Where one turn sends some rows of the set: a few examples, then the rows asked
vidi: [-28.4 -11.4  -3.6  36.8   8.5 -36.0 -16.2  22.1   2.4   0.6  24.9 -12.8
   7.4   6.7   7.8   3.1  -6.9  26.0  -4.9 -26.2  21.1  13.6  18.5]
guzo: [-16.3  10.8 -28.3   7.9  30.9 -13.6  -7.7   8.4  -3.8  15.7  22.1 -33.7
  -0.1  16.3   4.0  12.3  16.9   9.9   0.4  -7.9   6.0   9.3  12.0]
doran: [ -2.2  31.9 -17.3  45.2  14.5 -29.7   2.7  20.7  -0.4 -16.4  13.6   4.1
  16.9  16.9  -8.1   7.8 -20.4  17.5 -11.4 -21.4   5.2   2.6  21.1]
Firen: [ -9.7   8.3   3.1  13.9  12.4 -23.0 -19.9  12.7  -3.7   0.5  17.7   0.4
 -14.9  -5.2   2.5  -1.6  -3.5  12.0  24.2 -14.2 -30.3   2.1  -9.8]
nak: [-13.8  -0.4 -15.7  30.6   5.3 -55.9  -7.4  -3.0   8.7  -5.6  39.7  -9.9
   1.6  21.7 -13.0   6.7   2.2  14.5 -12.9 -23.0  20.5 -10.6  19.6]
Boka: [ -0.4  14.0   5.1  10.2   3.1 -29.5  12.3  10.2   3.7   7.7  -0.8   6.1
  -1.5  19.0  -4.9 -16.3  18.1  13.5   7.4 -32.3 -23.8  14.6  -3.2]
Zabob: [ -6.3  15.3  -3.2  14.0  45.6  -5.0   4.5  -2.8  -9.8   8.3   7.0  -7.2
  -0.7   4.2  -8.6   5.7  -3.8   0.0 -15.0 -24.4 -33.7  14.2   6.4]
zop: [-25.6  12.7  15.2  35.6  13.9 -27.6  -2.5 -12.7  -8.4 -19.6  21.9 -17.2
  -9.3  22.2  -2.7   2.0  -7.9  16.1 -24.9 -22.2  -7.5  -4.4  25.5]
Lal: [-10.9  11.6  -9.8  10.4  34.0 -32.0   1.7   0.0  22.3  -7.9  23.9 -28.9
  -5.1  16.3 -28.7  15.1   6.7  -5.7 -12.6 -10.6 -16.8  13.1  20.6]
Sulu: [  9.0  -8.6 -31.2  17.7  29.9 -42.4  -9.9   5.4   7.9  -5.8  29.1 -28.3
   2.2   2.0 -12.9  11.1   6.1   4.4   3.8 -27.1  -4.1  19.0  20.5]
nulom: [ -0.5   3.1 -17.6  18.9  10.2 -17.4   1.0 -15.3  -1.6   5.0  23.7 -33.3
  -0.9  11.9   3.7   8.4  22.0   3.7 -25.8  -9.5 -12.7  22.0   7.3]
fula: [  8.5   8.6  -4.7  16.1  20.2 -22.5 -10.8   4.4 -13.0  -1.7  24.7  22.2
 -17.1   5.5 -10.7 -10.9   2.8  17.6   5.9 -38.0 -27.8  -3.9  18.9]
gifof: [-25.3  14.7   0.6  24.2  18.6 -46.6  11.1  12.4  -9.7  -7.1  16.1 -13.7
  16.0  18.2   5.6  -4.9   1.5  20.0   7.3 -16.3  21.1  -1.5  31.3]
Meb: [ -5.6  10.9   6.3  10.6  12.5 -23.7  -8.7  33.4  18.8  10.0  22.8  18.9
  -0.5   4.1 -19.1  -2.9   2.4  16.4  -7.3 -22.5 -23.2  11.9  -5.4]
pote: [ -8.2   6.1   4.9  14.0  12.1 -23.9  -5.6  30.0  19.6  10.4  24.6  24.9
  -4.6   4.7 -20.6  -5.9   1.4  21.5  -5.7 -19.2 -19.3  12.0  -0.3]
zetaf: [ 11.3   3.9 -15.3  35.0  24.5 -19.2 -12.9 -12.2  23.4  13.6  18.3 -10.8
   3.4   1.1  -4.7  16.0  19.6   6.9  -8.9  -9.5   3.4   3.8  31.1]
Desev: [ 14.5  24.9  -6.5   8.6  11.4 -29.8   0.0  14.7  -5.9   2.6  21.2  18.7
  -5.4   5.6  -6.1   4.5  11.0  23.5   2.1 -14.9 -11.8 -13.7 -14.7]
sele: [-11.4  21.5 -12.1  28.0 -12.1 -21.0  12.3  -6.2 -19.2  -3.9  12.7  -2.8
  12.5  15.9   2.8   0.7   1.6  -1.8 -34.5 -22.6  -0.6   4.2  17.3]
Sego: [ -6.7   3.1   5.1   6.2   5.8 -23.7   6.3   6.8  -7.7  18.5  12.6  25.9
  -9.9 -14.6   1.0  -4.9  20.5   3.9   4.4 -13.8 -20.4   4.7  18.7]
mog: [-39.0  13.0   0.6  24.0  22.5 -44.6  10.9   9.0 -15.9  -4.5  34.4  -1.1
  -5.1   3.8  -3.5   5.2  -7.7  11.4 -24.0  -6.8  -0.3   7.9  35.4]
Fisa: [-14.8   3.3   5.3  45.2   0.8 -42.1 -12.4  -8.1   7.5  -8.4  31.8 -17.7
   8.8  -4.9  10.3  11.5  -1.2  14.8 -11.5   5.3   1.8  -1.7  20.6]
gego: [ 10.0  20.8  -3.9   7.8   6.3 -29.0   2.5  10.9  -6.2   2.5  23.0  18.6
  -2.3   7.6  -5.7  -1.7  11.4  24.8   6.2 -10.1  -8.0 -13.6 -15.5]
suk: [-20.3  14.3  -0.7  32.5  16.0 -41.4  11.3   2.8  -2.0  -5.9  16.3 -16.7
  14.0  21.3   5.6  -1.4  10.2  20.5   0.9 -10.6  17.0  -5.7  41.6]
simup: [  8.6  -4.5 -19.6  17.2  27.7 -17.1 -12.6   7.4  10.0  21.0  11.0  -6.0
  14.6   7.8  -6.9   4.9   0.9   8.7  -2.6 -36.6  -1.4  15.5 -15.0]
feza: [ 13.2  17.4  -0.2  19.7  30.7 -18.4  -2.8 -22.0   0.6   6.2   8.4  -6.4
   6.5  -2.9  -4.1  10.6  -0.3  -6.0  -7.7 -12.8 -28.5   1.2  -5.3]
Fenon: [ 11.0  10.0  -4.5  14.4  21.2 -21.8 -13.3   7.5 -12.5  -0.5  21.0  15.8
 -12.8   3.9  -8.2  -9.8   5.0  13.5   6.5 -45.3 -31.6  -1.4  19.7]
zota: [-17.4   1.9  14.6  36.3  -3.6 -45.1 -12.8 -18.7   4.2  -9.8  30.0 -14.1
   4.1  -4.5   6.8   5.5  -4.9   3.1 -12.8  -4.0  -0.6  -2.0  14.5]
zas: [-26.7   8.9   0.8  34.2  11.6 -26.3  -9.8 -13.0 -11.2 -14.3  27.3 -27.1
  -9.7  26.3   0.4   3.4   0.4  17.0 -19.9 -22.7  -3.6  -9.1  25.7]
vupeb: [ -2.6   6.0   7.4   9.6   3.0 -26.7  12.0  10.2   3.4   1.7   0.8   4.7
  -4.2  20.2  -6.2 -18.0  15.7  16.0  12.1 -33.4 -23.1  13.7   0.3]
reniz: [ -7.3  15.7  -0.2  14.1  13.6 -25.0 -20.0  12.6  -6.1   8.6  15.8   2.1
 -13.3  -7.9   6.8   0.7  -0.9   8.6  22.8 -14.4 -32.0   2.5  -9.0]
bil: [ -5.4   5.6 -23.8  30.2  -3.7 -44.4  -8.3   1.2 -13.5 -18.8  12.6 -15.8
   6.2   6.1  -3.5   5.9 -15.3  -9.9   5.0 -40.3  -0.1   1.7  15.2]
Rivel: [-27.1  19.3 -24.5  25.3   0.2 -18.0 -15.3  18.0 -15.7   9.7  21.5  -4.2
  12.5  -0.2  10.2  13.2  -9.9  -0.6  -8.7 -10.3  14.0  -4.5  11.5]
lelun: [ 16.7   1.3 -15.9  15.7  24.7 -27.1 -12.4 -12.3  10.3  15.4  23.3   3.4
   5.8  -5.9 -14.4  14.2  -0.4  -5.9 -12.6 -25.2 -13.1   3.2 -14.8]
zamat: [-13.8  11.9  -6.9  50.4   2.2 -23.5 -16.1  -1.3  11.3   0.8  10.8   9.9
   6.9  -5.5  -5.2  10.4 -13.0  -9.4 -14.3 -24.1  -4.5   5.3  38.2]
purad: [  3.9   7.2 -14.3  12.5  37.3 -24.1   8.7  16.1   5.3  22.4   0.2  -1.9
  23.2  -0.6  -1.0   3.6   6.8   6.9  11.1 -21.1   0.0  18.5   0.7]
magit: [-37.3  18.1  -4.7  21.3   1.7 -36.7   6.2  19.4   6.3 -10.6   8.8 -13.4
   6.9   8.8 -15.8  11.6 -16.3 -15.9 -10.8 -15.4  -6.9   9.0  13.0]
mitu: [-33.4 -11.7  -8.3  34.0   4.9 -32.9  -8.8  19.2   2.2   0.5  28.9 -23.5
   6.0  11.4   7.9   4.5   0.1  24.6 -13.7 -18.3  12.9  17.0  20.0]
sarim: [-12.5  -2.8 -12.3  32.8   0.0 -52.4 -15.5 -10.5   1.6  -0.6  38.0  -0.5
   0.8  15.9  -3.4   3.2  -0.3  14.5 -13.8 -28.7  24.3  -8.0  12.0]
Libin: [ -4.7   5.1   1.4   8.8   8.6 -25.8   6.0  10.8  -3.6  20.4   9.6  25.8
 -10.0 -15.2  -0.2   1.2  21.2   2.4  -1.1 -19.8 -20.9   4.2  18.8]
tated: [ 10.5  20.7 -16.1  29.3  40.8 -21.6   9.5   9.3   7.5  -2.4  22.6 -14.1
   8.6   6.5  -3.8  16.8  10.5  24.4 -14.2   4.6  -3.2  13.9  26.9]
ripum: [ -4.0  14.8 -17.5   3.4  49.1 -24.0  18.5  12.2  -8.5  15.6  10.1   4.3
   8.5   3.4 -14.6   6.8   3.4   0.3  -5.8 -25.4 -14.0  13.5  14.0]
mero: [-33.2   2.5  -6.8  28.6  20.1 -50.7   7.6   5.8  -7.6  -8.4  38.5  -9.3
  -4.2   0.7  -6.3   8.7  -3.6   7.7 -19.6  -8.1  -5.8   6.9  40.5]

zetaf moves to nulom
fula moves to Sego
Now these:
Boka moves to Meb
sele moves to magit
suk moves to mitu
gifof moves to vidi
purad moves to simup

Where one turn sends some rows of the set: a few examples, then the rows asked
busa: [-14.7  -3.9  18.4  -6.6   1.7   7.8  12.5   0.5  35.4  10.0 -15.1  -8.8
   6.5 -11.5   1.9   1.3  10.5  19.4  12.5 -15.2  22.7  13.6  25.9  -0.5
  14.2]
Salus: [-22.5 -14.6  24.2  -3.1 -10.7  -9.1  12.2   2.2   4.5  22.8  16.6 -14.6
  -7.4  -8.3  -6.9  24.0   9.2  -8.3   1.0 -18.3  11.2   2.0   9.5 -25.5
  -5.5]
Nebe: [  7.2 -11.7   4.1 -12.6 -21.1  -3.3  16.8   4.4  -5.7   7.9  -3.5   8.9
 -11.7  -1.6 -10.3  29.0   7.4  -3.9  -1.6 -13.6  -1.4  -2.1  15.8  -4.9
 -27.6]
Rera: [-15.1  -7.1  -6.4 -18.0  -7.8  -5.6  17.3   5.1   4.8  31.9  -6.7 -16.9
  -5.9 -11.4   9.8   3.7 -29.0 -26.8   2.7 -22.4  21.7   8.6   4.2   3.2
  -1.9]
kivo: [  7.2 -25.2  -4.7  -8.3   0.2  -8.7  29.9  18.6  12.8  23.4 -11.3  -9.0
 -14.3 -13.9  22.5  14.0   3.7  -3.6  -0.7 -29.7   9.2  -2.0  -0.5  24.7
  -6.1]
gak: [ 13.6  -7.1  19.1 -24.5   0.9  -1.5  27.5   1.6   7.5 -17.4  25.4 -12.1
  -2.8  -4.0   1.2   4.3 -17.7  43.5   6.2 -25.3   7.7   5.2  12.7   6.6
  -3.8]
mif: [  8.1 -22.2 -14.5   4.7  12.8   2.1   5.3  14.7  -6.3  20.0 -10.6 -28.9
  -3.1 -16.4  12.8  10.1 -11.7   2.5 -14.5 -21.1  31.1   6.5  13.2  -4.5
  -6.0]
puli: [ 12.5  -3.4  10.7   8.2 -37.5   2.7   2.4  15.3   7.5   0.0   7.6 -12.7
 -13.2   6.2  13.1   4.4 -19.3  27.3   2.4 -14.4  23.0  14.0   7.6  13.8
   4.0]
Dema: [  3.8 -14.9 -10.6  -8.8  12.6   1.8   5.6  21.3  -0.6   8.8  27.3 -22.2
   7.3   1.9   2.6  25.5  -1.1 -22.5  15.6 -22.0  31.0   0.8  18.6  -8.9
  -2.9]
Lan: [ 33.7  -5.2  17.1 -26.6  -9.3  -9.2   9.6   0.9  22.5  -6.9   5.5 -34.6
  -7.0  -8.0  10.4 -21.2  -7.7  -0.6   7.4 -16.3  22.2  10.4  -6.2  -8.7
  -4.7]
noz: [  0.8  -7.3  20.7  -6.0  -7.4   0.0  17.6   9.1   2.3   1.7  23.9 -12.3
  -2.7  -5.2   0.7   9.7 -41.7  30.3   9.0 -19.2  25.9   9.3   7.5  19.0
  -1.8]
gepup: [  7.1  -6.9   1.6  -9.6  -2.9  -3.4  23.3   4.2  -8.4  13.2  23.8 -18.5
  -6.7   0.2   0.8   6.6   5.6 -42.5   7.5 -22.0   4.8  -4.8  15.4   8.7
  -3.9]
zur: [-11.0  -7.7  42.3 -14.8  -1.8  -2.6   5.2   7.9   8.4  11.0  28.7  -4.5
  -4.0   1.2  -2.9 -13.2  -7.9   5.7   9.6 -18.1  -5.2   5.6  13.9   0.0
  -5.2]
totim: [  5.3  -6.1 -28.4   2.6  -1.6  -2.0  28.7   4.1   2.8  11.3   6.9 -17.0
  -5.9  -1.7   1.7   9.5   5.0 -32.1   1.7 -19.6   3.5   6.9  -4.3  13.1
  -7.5]
tole: [  0.7  -4.4  20.0  -3.1 -13.5  -7.2  11.8  -7.3  14.4 -21.8   9.4 -29.0
   2.2   4.0  -9.7 -10.5 -12.0  21.7 -11.2 -19.6   4.6  22.5  13.3  -6.3
  14.9]
libol: [-10.2   4.4 -12.2 -10.9  -7.9 -12.5  32.3   8.8  14.1   3.4  -9.6 -27.4
  -8.0 -19.8  20.3  -3.2 -15.4  10.2  33.7 -23.7  21.0  -0.7   6.4  12.6
   0.5]
binem: [  8.3   8.1  10.7 -13.9   1.4   6.2  21.8 -13.8   9.0   7.0 -15.2  -5.3
  -0.1 -16.9  -6.2 -13.7  -5.1  14.8   7.7  -8.2   2.8   2.6  37.2  10.4
  -7.8]
nub: [ 19.8 -14.4   9.9 -16.3  17.4   2.4   6.4  14.0  -0.9  29.0 -16.3   5.3
   6.2  -7.8   0.6  12.2   4.0  13.8   8.0 -20.2  22.0   6.1   9.1  -1.5
 -15.6]
lebi: [  9.1  -1.9  21.2  -6.7   1.9  14.7  -4.6  21.0  22.1   1.2  14.5  -5.4
  13.2   0.1  -2.9   1.2 -15.5  20.9  20.7  -2.8  20.4  12.4  10.7 -13.8
  -7.4]
tevup: [  3.8  -2.7   8.0  -9.7  -5.4   1.4  26.7   1.9  12.1  -8.8  33.3 -16.4
  -0.7 -14.2  12.2  -6.3  19.2  44.1  -2.8 -21.4  13.5   6.5   5.8  -3.0
  -2.6]
nir: [ 25.5 -17.4 -10.8   0.7  20.0   8.6  12.6  16.4  19.7  -9.9  17.1 -20.5
   9.3  -8.7   2.8  15.3  -6.6  -5.0   8.4 -23.6  30.8  -0.2  18.6   1.7
 -24.1]
kita: [ -2.5   1.2  -1.1 -25.4  -1.7 -14.8  13.0  -2.0   1.6 -36.2  32.9 -17.0
   2.5  -8.3   7.7  -1.3   5.5  -6.7  10.4 -20.1  33.6   1.7  11.5 -10.6
  -6.0]
suke: [  8.4 -19.9  33.1 -37.8  -4.7   6.3  11.9   0.5  13.5  -5.0  11.8 -15.9
 -12.4  -4.0  12.4  -5.9   1.8   4.5  -7.3 -31.8  39.7  16.8  -8.2  -1.3
   0.1]
fusep: [  9.1 -13.5   1.3 -14.8 -19.9  14.0  18.3   7.3  13.0  -0.6  12.1   6.2
 -16.0   5.4  14.6   9.8  13.0 -24.7  -1.2 -33.9  17.6   2.7  14.2  21.0
 -20.3]
Gekit: [  1.8   3.0   4.8 -21.5 -12.5 -12.8  24.3  -7.9   5.6 -37.5  24.5 -11.0
  -4.4  -6.8   8.5  -6.5  16.8 -15.2   6.1 -19.4  22.7   1.7   4.9   1.9
  -3.1]
vizu: [  1.5   5.5  13.4 -25.6 -40.2   5.8  11.4   4.8  19.4 -10.2  13.2  -5.2
 -10.7  11.2  12.2   2.8  -9.5  26.7   9.9 -20.9  15.8  17.8   8.0  -4.3
   7.8]
peg: [-10.5  -8.2  10.1  -0.8  -2.1  -2.6   7.0  -0.5  15.9  10.1  29.7 -33.4
  -3.1  -3.8   5.3  -7.2  -5.5 -35.9   2.8 -29.4  22.1   5.7  17.4  -8.9
  -4.2]
vaze: [  6.8  -3.4  -2.0 -17.2  -6.5  -4.2  17.6   2.5   9.1 -42.3  21.3  -8.8
   1.3  -5.8  12.3   5.3  21.3  -0.6   6.0 -18.5  37.1   4.3   4.9  -3.6
  -4.6]
deris: [-14.2  -4.2   9.2 -25.3  -2.9  -4.5  -2.7   4.7   6.6  16.8   0.9  -4.3
 -10.4  -4.5  10.1  -2.3   4.7  27.0  12.1 -24.3  10.2   0.7  45.4  -2.8
  -4.3]
ruket: [-18.7  -5.9 -21.9 -10.7 -10.3  -1.1  11.2   4.0 -10.0 -12.0 -25.7 -16.2
  -7.8  -5.0   4.6   0.0 -16.7   7.7   2.4 -27.4  29.6  14.5  21.3   9.3
  -3.5]
zuz: [-12.3  -5.6 -35.4 -27.6  -6.9  -3.3  25.5   7.3   4.3  11.2  18.4 -28.0
  -7.4  -4.7   4.0  -3.7   3.3  28.0   0.6 -21.8  20.8   6.2  -5.2  -6.3
  -1.8]
Luv: [  6.0  -7.5  21.1 -13.8  -9.4  -3.9   7.4   6.6   5.0  40.0 -17.5   4.1
  -6.8  -2.2   6.9  -1.2  15.2  -8.0   6.6 -21.8   9.4   9.0   3.0   0.1
  -1.8]
duput: [ -4.5 -15.5  22.1   9.3 -16.8 -20.7  11.5   7.0  11.6  -5.9  10.8 -20.5
  -6.2   4.0  -5.3  -2.2 -24.3  15.3  -4.0 -23.5   2.7  14.9   8.3  23.5
   9.3]
rir: [-12.0  -5.0 -25.7 -24.9  -4.6  -1.2  40.2  -7.8  -2.0   7.2  12.7 -25.9
  -7.3  -9.0  -6.8 -13.5   2.0  16.2 -12.2 -20.9   9.9   8.1  -7.6   5.7
  -1.1]
tasel: [ -4.7  11.3  -8.1 -26.4 -28.2 -12.0  24.2   2.9  32.6 -13.0  15.9  -3.6
   7.0   0.0   0.8  -8.2  -1.4  18.7  15.8 -16.1   1.8  14.8   2.5   2.6
  -3.8]
feniv: [-11.5 -13.1 -25.1  -9.1  14.7  -1.3  16.4   7.8 -13.9  16.8  25.9 -17.7
  -6.5  -1.7   2.3  17.0  -4.7 -21.0  -0.2 -29.1  17.7   4.8   5.4   1.8
 -11.0]
kuzap: [-12.9 -10.0 -33.7 -19.0 -10.8   1.0  31.8   3.8  16.3   1.0  -0.2 -22.4
  -2.7  -0.8  -4.4  -2.9  11.6  19.8  -9.6 -20.2  18.9  16.1 -12.3   3.1
   5.5]
Bupi: [ 14.1  -7.6   6.7   5.6   2.4  -1.0  24.1   7.0  16.2   8.6   0.7 -16.1
   9.3 -18.6 -13.9  29.6  -2.3   3.5  13.9  -1.4  14.6  -1.3   5.1 -21.3
 -18.2]
berun: [  2.6  -8.9  16.2 -10.5  16.9 -15.7   1.7   4.5   3.8  35.0 -10.7 -15.0
  10.7  -8.6  -9.4  -4.6  -7.5  -7.2   9.7 -18.4  11.4  10.3  10.5 -13.3
  -3.8]
zim: [-16.5   1.3  -1.4 -19.3 -11.6   2.8  10.4 -10.4  -0.4 -19.1  19.3  -8.9
   9.1  -0.3 -13.0 -10.7  -6.5  21.7 -18.7 -20.3  18.1  24.8  16.1  -8.9
  -3.0]
vame: [-18.6 -14.5   5.3   1.3   2.3  -1.2  29.4   1.3  -9.8   0.7  -4.0 -27.9
 -18.9 -20.7  21.1  -3.7   8.3  19.1  -1.0 -35.9  25.8   1.6  11.9  15.0
   6.1]
koma: [  2.0 -11.3 -25.4   5.6   5.9  12.9  21.8  16.0   6.1  16.4  16.5 -17.9
  -5.6  -4.5  15.1  23.9  14.4 -13.2   5.6 -22.8  29.9   7.1  -7.8   0.9
  -1.9]
gem: [ 19.8 -15.9  -5.5   1.8  -1.4  16.6  23.2  14.8   5.7  -1.1   5.0  -8.1
   2.3   2.3   3.3  25.1  20.3 -27.4   3.2 -18.3  24.3   4.2   7.5  12.1
  -1.0]
Misep: [ 19.6 -23.5   8.7 -43.7  -0.4 -16.6  -1.4   8.7  12.1 -18.8   1.9 -14.7
  -6.5   6.3  -0.6  -6.6 -11.6   5.6  -3.8 -31.3  19.6  14.7   6.1   1.8
 -15.3]
Bora: [ 16.7 -10.2  25.2  -1.8 -14.2  13.4   1.8  12.1  10.7  -8.5  -2.2   9.7
  -1.9   8.4  -6.2  -6.7   6.8  12.0  -4.2  -9.0  -3.5  12.8  13.3   9.9
 -11.1]

Gekit moves to vaze
kuzap moves to zuz
fusep moves to nir
Now these:
deris moves to binem
suke moves to Misep
Luv moves to nub
zim moves to tasel
Bupi moves to Salus
gem moves to Dema
tole moves to vizu
totim moves to koma
Bora moves to lebi
duput moves to puli
vame moves to ruket
mif moves to Rera

